Here are some points, each followed by its number:
np.array([-10., 24., 39., -28., 25., 4., -38., 22., -10., 9., -39., -8., -45., 46., -7., -15.]) 0
np.array([-12., -16., -11., -10., 9., -15., 11., 30., -6., 32., -63., 11., -7., -17., -20., -29.]) 1
np.array([-54., 8., 36., -56., -52., 51., -13., -5., -12., -8., 47., 39., 9., 24., -37., -35.]) 2
np.array([-6., -28., 17., 36., -2., 11., 47., 16., -31., -14., 0., -5., -4., 27., -19., 12.]) 3
np.array([12., 14., -73., -49., 2., -79., 20., -22., -30., 61., -68., -12., 2., -53., -30., -56.]) 4
np.array([6., -37., 61., 49., 47., -43., 38., 28., 13., 4., -18., 20., 12., -11., 1., -26.]) 5
np.array([-36., -4., 45., 48., -13., 60., 2., -67., 58., -64., 107., -86., 127., 28., 58., 63.]) 6
np.array([-6., -14., 16., 18., 11., -10., 22., 13., 18., 21., -25., 16., -27., -9., -43., 13.]) 7
np.array([42., 2., -3., 16., 26., 35., 14., -30., 7., 30., 17., -36., 7., -56., 18., 19.]) 8
np.array([-17., 35., 20., 10., 10., -16., 5., -8., 27., 1., -6., 2., 6., -21., -1., 8.]) 9
np.array([-20., 51., 45., -37., 53., -117., 8., 36., -17., -15., -8., 34., 18., -49., 41., -113.]) 10
np.array([-10., 4., 24., -53., -8., 24., 35., -16., -38., 19., 40., 21., -8., -2., -49., -30.]) 11
np.array([-106., -12., 15., -11., -104., 47., 54., -8., -42., -28., 101., 15., 38., -31., -37., 48.]) 12
np.array([-19., 22., 6., -16., 7., -22., 5., -8., 17., 15., -12., 27., -17., 6., -42., 5.]) 13
np.array([-5., -20., 17., 13., -53., 77., 8., 37., -23., 12., 22., -2., -47., -44., 3., 64.]) 14
np.array([-15., 19., -13., -23., -31., 44., 24., -44., -45., -48., 84., -27., 78., 9., 23., 43.]) 15
np.array([-45., 124., 127., -124., 74., 92., -77., -113., 7., -78., 127., -117., 127., 127., 109., -13.]) 16
np.array([34., -16., -38., -43., -23., 8., -15., 2., -37., 11., -4., 2., -19., -45., -14., -73.]) 17
np.array([-55., 6., -21., 39., -47., 6., 52., 21., 54., 60., -49., 72., -59., -52., -63., 77.]) 18
np.array([-9., 5., -8., -26., -8., -10., -9., 15., -25., -16., 2., 7., 20., 8., 35., -19.]) 19
np.array([-24., 23., 16., 9., 7., 6., 4., -48., 37., -18., 24., -34., 11., -34., -19., 67.]) 20
np.array([54., 14., -19., -3., 50., 6., 60., 9., -51., 17., -19., 14., -7., -26., 17., -23.]) 21
np.array([20., -61., -18., 25., 5., 20., 12., 31., 38., 23., -2., 43., 10., -16., -20., -24.]) 22
np.array([35., 0., 24., -43., -6., -43., -53., 65., -43., 18., -17., -13., -48., 127., 67., 11.]) 23
np.array([57., -4., -55., -24., -45., 73., -25., -29., -70., -17., 19., -20., 1., 26., 36., 29.]) 24
np.array([-14., 1., -45., -6., 10., 127., 4., -73., -10., -79., 75., -102., 85., 85., 44., -4.]) 25
np.array([-25., 39., -51., -6., -32., -76., 23., 5., 24., 63., -38., 47., -44., -27., -84., 16.]) 26
np.array([-16., 64., -83., -17., -48., -2., 17., -22., -8., 58., -72., 71., -40., -87., 66., 86.]) 27
np.array([-54., -48., -25., 8., -44., -11., -5., -27., 33., -29., 17., -21., 97., -4., 19., -9.]) 28
np.array([-44., 17., -9., 0., 24., -18., 44., -2., 30., -16., 6., -3., 31., -4., 15., -23.]) 29
np.array([-69., -70., 77., 100., 39., 44., 127., 74., -89., -111., 16., -32., 45., 101., -94., 11.]) 30
np.array([21., 6., 22., 23., 12., 12., -18., 23., 3., 4., 12., -7., 0., 20., 28., 7.]) 31
np.array([-31., 5., -29., -20., -11., -21., 5., -41., 17., 3., 5., -19., 31., 17., -7., 1.]) 32
np.array([-14., 1., 15., -18., 23., -12., -34., -27., 15., -27., 22., -35., 59., 46., 36., 7.]) 33
np.array([-16., 4., -21., 14., -19., 13., 22., -16., 11., -14., 12., -26., 16., -8., 11., 19.]) 34
np.array([7., -76., 50., -11., 15., 27., -11., 24., 49., 21., -23., 37., -1., 71., -19., 9.]) 35
np.array([-3., 8., -4., 21., 23., -6., -36., -8., 47., 8., -44., 5., -2., 13., 16., 24.]) 36
np.array([-24., -65., 6., 27., 16., 13., -26., -13., 39., -28., 4., -52., 35., 10., 10., 24.]) 37
np.array([14., -15., -3., -5., 26., -20., 11., 11., -14., 17., -19., -30., -10., 2., 0., -20.]) 38
np.array([-12., -35., -35., 4., 9., 3., 38., -2., -32., -34., -43., 3., 18., 10., 41., -12.]) 39
np.array([-29., 19., 40., -63., -32., -32., 18., 22., -47., 11., 30., 45., -13., 14., -47., -2.]) 40
np.array([-8., 26., 4., -6., 7., -18., -17., -4., -30., -33., -20., -3., 12., 48., 59., 20.]) 41
np.array([20., -25., 12., -47., 14., 5., 24., -25., -46., -15., 50., 34., 62., -34., 20., -90.]) 42
np.array([-40., 36., 6., -127., -71., -24., -89., -41., -48., -30., 73., -94., 62., 11., 54., -93.]) 43
np.array([13., 2., 14., 19., 22., 40., -15., -18., -12., -23., 5., -44., -16., -16., 15., -16.]) 44
np.array([-11., 18., 19., -2., 76., -127., 127., 43., -24., 55., -92., 69., -98., -69., -127., -71.]) 45
np.array([61., -67., 28., -42., 17., -8., 90., 74., -127., 53., -14., -1., -43., -44., 23., -75.]) 46
np.array([73., -4., -38., 7., -28., 20., 27., 66., -53., 69., -58., 71., -68., 11., -15., 1.]) 47
np.array([32., -30., 37., 21., 47., 65., -92., -23., 104., 31., -27., -51., -60., 1., -8., 75.]) 48
np.array([12., -22., 15., -4., 32., 12., 40., 8., -35., -33., -23., 2., 37., -5., 34., -53.]) 49
np.array([-57., 81., 58., -42., -40., 45., -1., -50., 10., -26., 64., 52., 13., 35., -29., 56.]) 50
np.array([34., 10., -17., -10., -16., 10., -2., 23., -18., 29., -20., 45., -25., 10., -12., 0.]) 51
np.array([-16., 0., 1., 40., -17., 11., 26., 19., -7., 1., 21., -24., 15., -16., 8., 30.]) 52
np.array([-17., -33., 90., 65., 23., -19., 86., 44., 43., 50., -36., 39., -67., -48., -122., 64.]) 53
New points follow, each followed by the number of its nearest point above by angle.
np.array([46., -19., -49., -56., -18., 7., -35., 6., -37., 8., -10., 6., -21., -51., -5., -100.]) -> 17
np.array([15., -15., 4., 0., 43., -28., 21., 14., -13., 23., -19., -50., -11., -6., -2., -28.]) -> 38
np.array([26., 17., -31., 44., -7., 18., -40., -4., 44., -27., 8., 41., -19., -10., 14., 0.]) -> 36
np.array([24., 49., -46., 33., -11., 53., 119., -37., -116., -24., 86., -23., 30., 14., -14., 79.]) -> 15
np.array([17., 52., -51., 69., 23., -27., 17., -54., 14., 9., -32., -65., -65., 70., 35., 127.]) -> 36
np.array([89., 7., -42., 0., 82., -3., 88., 6., -76., 19., -35., 3., -14., -44., 36., -49.]) -> 21
np.array([-21., 6., 19., 2., -4., 3., 2., -18., 6., -26., 33., -13., 47., -5., 7., 1.]) -> 6
np.array([14., -4., -11., 1., -9., 58., 10., -35., 23., 17., 8., -34., -15., -38., 1., 51.]) -> 8
np.array([-9., -2., -72., -37., 1., -72., -15., 28., -8., -15., -127., 74., -56., 12., -22., -61.]) -> 1
np.array([-80., -52., 9., -33., 5., 17., 20., 1., -8., -20., -11., -62., 65., 10., 30., -44.]) -> 28
np.array([48., -16., -19., -2., 23., 64., -48., -3., 0., -53., -9., -57., 15., -39., 103., -46.]) -> 44
np.array([-86., 1., -34., 15., -64., 20., 38., -70., 105., -43., 58., -66., -14., -89., -76., 127.]) -> 20
np.array([13., 12., -21., 8., -1., 21., 66., -15., -44., -13., 26., -13., 12., 5., 4., 26.]) -> 15
np.array([3., 8., 23., 36., 9., 15., -38., 7., 32., 12., 27., -35., 9., 31., 34., 18.]) -> 31
np.array([68., -66., 40., -63., 19., 2., 87., 90., -127., 57., -12., -4., -55., -36., 3., -79.]) -> 46
np.array([-22., 21., -28., -14., -11., -82., -39., -4., 37., -3., 4., -8., 34., 3., 12., -20.]) -> 32
np.array([-11., 26., -25., 9., -6., -30., -27., -5., 28., -5., -25., -5., -13., -1., 0., 4.]) -> 36
np.array([-31., -50., 35., 16., -6., 26., -39., 7., 39., -22., 20., -1., 29., 0., 4., -12.]) -> 37
np.array([66., 79., -100., 74., -3., -50., -43., -11., 15., -1., -51., 15., -69., -60., 24., 28.]) -> 27
np.array([-17., 33., 16., -23., 17., -28., 14., -5., 11., 44., -17., 63., -32., 1., -67., 21.]) -> 13
np.array([86., -85., 78., 31., -3., -3., -118., 73., 55., 3., 23., 127., 12., -102., 87., -66.]) -> 22
np.array([46., 2., 30., 24., 66., 124., -41., -29., -36., -62., 21., -105., -19., -23., 29., -81.]) -> 44
np.array([21., -3., -20., 75., -25., 72., -69., -47., 76., 49., 0., -52., -56., 2., -13., 127.]) -> 48
np.array([-41., -25., -25., -42., 21., -8., -63., -26., 80., -23., -24., -5., -8., 10., -1., -25.]) -> 36
np.array([-17., 19., 18., -20., 16., -10., -25., 19., -6., 5., -35., 3., -29., 35., -5., -16.]) -> 0
np.array([-1., -4., 33., -15., -10., -41., 13., 31., -13., 15., 4., 45., -24., -64., -38., -36.]) -> 45
np.array([-9., -50., 40., 40., -111., 127., 14., 79., -38., -6., 52., -23., -85., -70., 43., 127.]) -> 14
np.array([-37., 75., 58., -8., 58., -30., 117., 48., -108., 53., -14., 29., -87., -6., -113., -9.]) -> 45
np.array([-25., 68., 0., -30., -21., -9., 7., -9., -13., -17., 32., 8., -3., 0., 10., 11.]) -> 50
np.array([50., 85., -76., 39., 9., -32., -86., -92., 76., -13., -36., 41., -19., 19., 12., 73.]) -> 36
np.array([6., -6., -14., 27., 33., -9., -50., -8., 70., 25., -61., 3., 1., 15., 19., 51.]) -> 36
np.array([35., -38., -37., 54., 18., -4., -44., 15., 79., 1., -75., 52., 10., 21., 35., -21.]) -> 36
np.array([-29., 10., 30., -7., 44., -28., 7., 36., -34., -15., -9., -16., 18., 10., 18., -67.]) -> 10
np.array([5., 3., 43., -16., 13., 1., -23., 0., -10., 2., 34., -42., 12., 4., 21., -4.]) -> 16
np.array([32., -14., -34., 3., -9., -15., 27., 5., -14., 50., -6., -14., -9., -47., -5., -1.]) -> 4
np.array([5., -32., 68., 42., 50., -38., 46., 36., 13., 5., -22., 10., 22., 1., 9., -26.]) -> 5
np.array([5., -15., -13., -29., -10., 4., 17., -9., -9., 29., -8., -1., -2., -6., 9., 31.]) -> 27
np.array([28., -6., -34., 4., 3., -24., 34., 7., -8., 54., -7., -11., -10., -40., -13., -2.]) -> 4
np.array([-14., 41., -43., -1., -22., -18., 17., -1., -13., 41., -44., 57., -24., -30., 5., 47.]) -> 27
np.array([12., 19., 5., 2., 5., -10., -13., -2., 17., 6., -2., 19., -9., 5., -12., 5.]) -> 13
np.array([-25., 42., 25., -23., 10., 19., 40., -20., -26., -5., 45., -12., -8., 8., -53., -13.]) -> 11
np.array([1., -23., 12., -33., -7., 6., 30., 22., 5., -6., -14., 63., -56., -50., -26., -30.]) -> 45
np.array([-5., 44., 28., -43., 11., 7., 40., -16., -39., 8., 35., -15., -33., 27., -58., -15.]) -> 11
np.array([81., 19., 68., 73., 35., 42., -26., 90., -39., 19., 19., 4., -28., 46., 84., 26.]) -> 31
np.array([6., 31., -17., -6., 9., -24., -55., -19., 37., 15., -16., 8., 8., 20., 28., 4.]) -> 36
np.array([-34., -4., -19., 8., -15., 18., -1., -22., 39., -10., 20., -31., -12., -37., -33., 41.]) -> 20
np.array([92., -23., -127., -76., -127., 127., -69., -69., -127., -56., 60., -70., 35., 29., 124., 76.]) -> 24
np.array([-30., -53., 18., 11., 14., 5., -19., -10., 24., -21., 7., -27., 34., 5., -5., 11.]) -> 37
np.array([-1., -30., -18., -73., 7., -3., -3., 31., -27., 7., -20., 13., -26., -76., -4., -115.]) -> 17
np.array([-16., 18., 11., 7., 13., -12., 9., -9., 19., 10., -11., 2., 5., -21., -1., 4.]) -> 9
np.array([-36., 17., 27., 11., -17., -3., -8., 2., 30., -28., 31., 1., 44., 18., 19., 35.]) -> 6
np.array([43., -1., 20., 34., -6., 17., -20., 13., -13., -3., 37., 3., 3., -27., 52., 32.]) -> 31
np.array([-22., 19., 3., -51., -29., -4., -40., -14., -12., -17., 42., -41., 28., 3., 18., -34.]) -> 43
np.array([3., 20., -24., -68., -37., -29., 13., 20., -60., 5., 9., 29., -1., 43., 19., -37.]) -> 19
np.array([-26., -7., 28., 38., -1., 30., 7., -31., 36., -35., 54., -59., 81., 22., 36., 40.]) -> 6
np.array([-9., -18., -9., 0., 6., -43., 28., 48., -17., 30., -90., 10., -27., -9., -20., -49.]) -> 1
np.array([-24., 76., -12., -46., -28., -6., -6., -15., -23., -9., 38., 10., -10., 8., 9., 9.]) -> 50
np.array([-24., -3., -18., 30., -22., 23., 49., -19., 11., -18., 9., -26., 23., -9., 11., 33.]) -> 34
np.array([90., -127., 35., 47., 66., 47., -16., 63., 10., 35., -34., -78., -54., 13., -40., -78.]) -> 38
np.array([-33., 39., -1., -27., 17., -60., 9., -7., -14., -13., 1., -3., -9., 3., 11., -52.]) -> 10
np.array([-52., -3., -28., 48., -37., 30., 75., -41., 18., -35., 22., -40., 49., -15., 12., 73.]) -> 34
np.array([-4., 26., -8., 6., -27., 24., -11., -19., -8., -22., 21., -2., 14., -2., 11., 1.]) -> 15
np.array([5., -9., -16., 12., -18., 7., -33., -13., 28., 0., -7., 15., 6., 3., 5., 17.]) -> 36
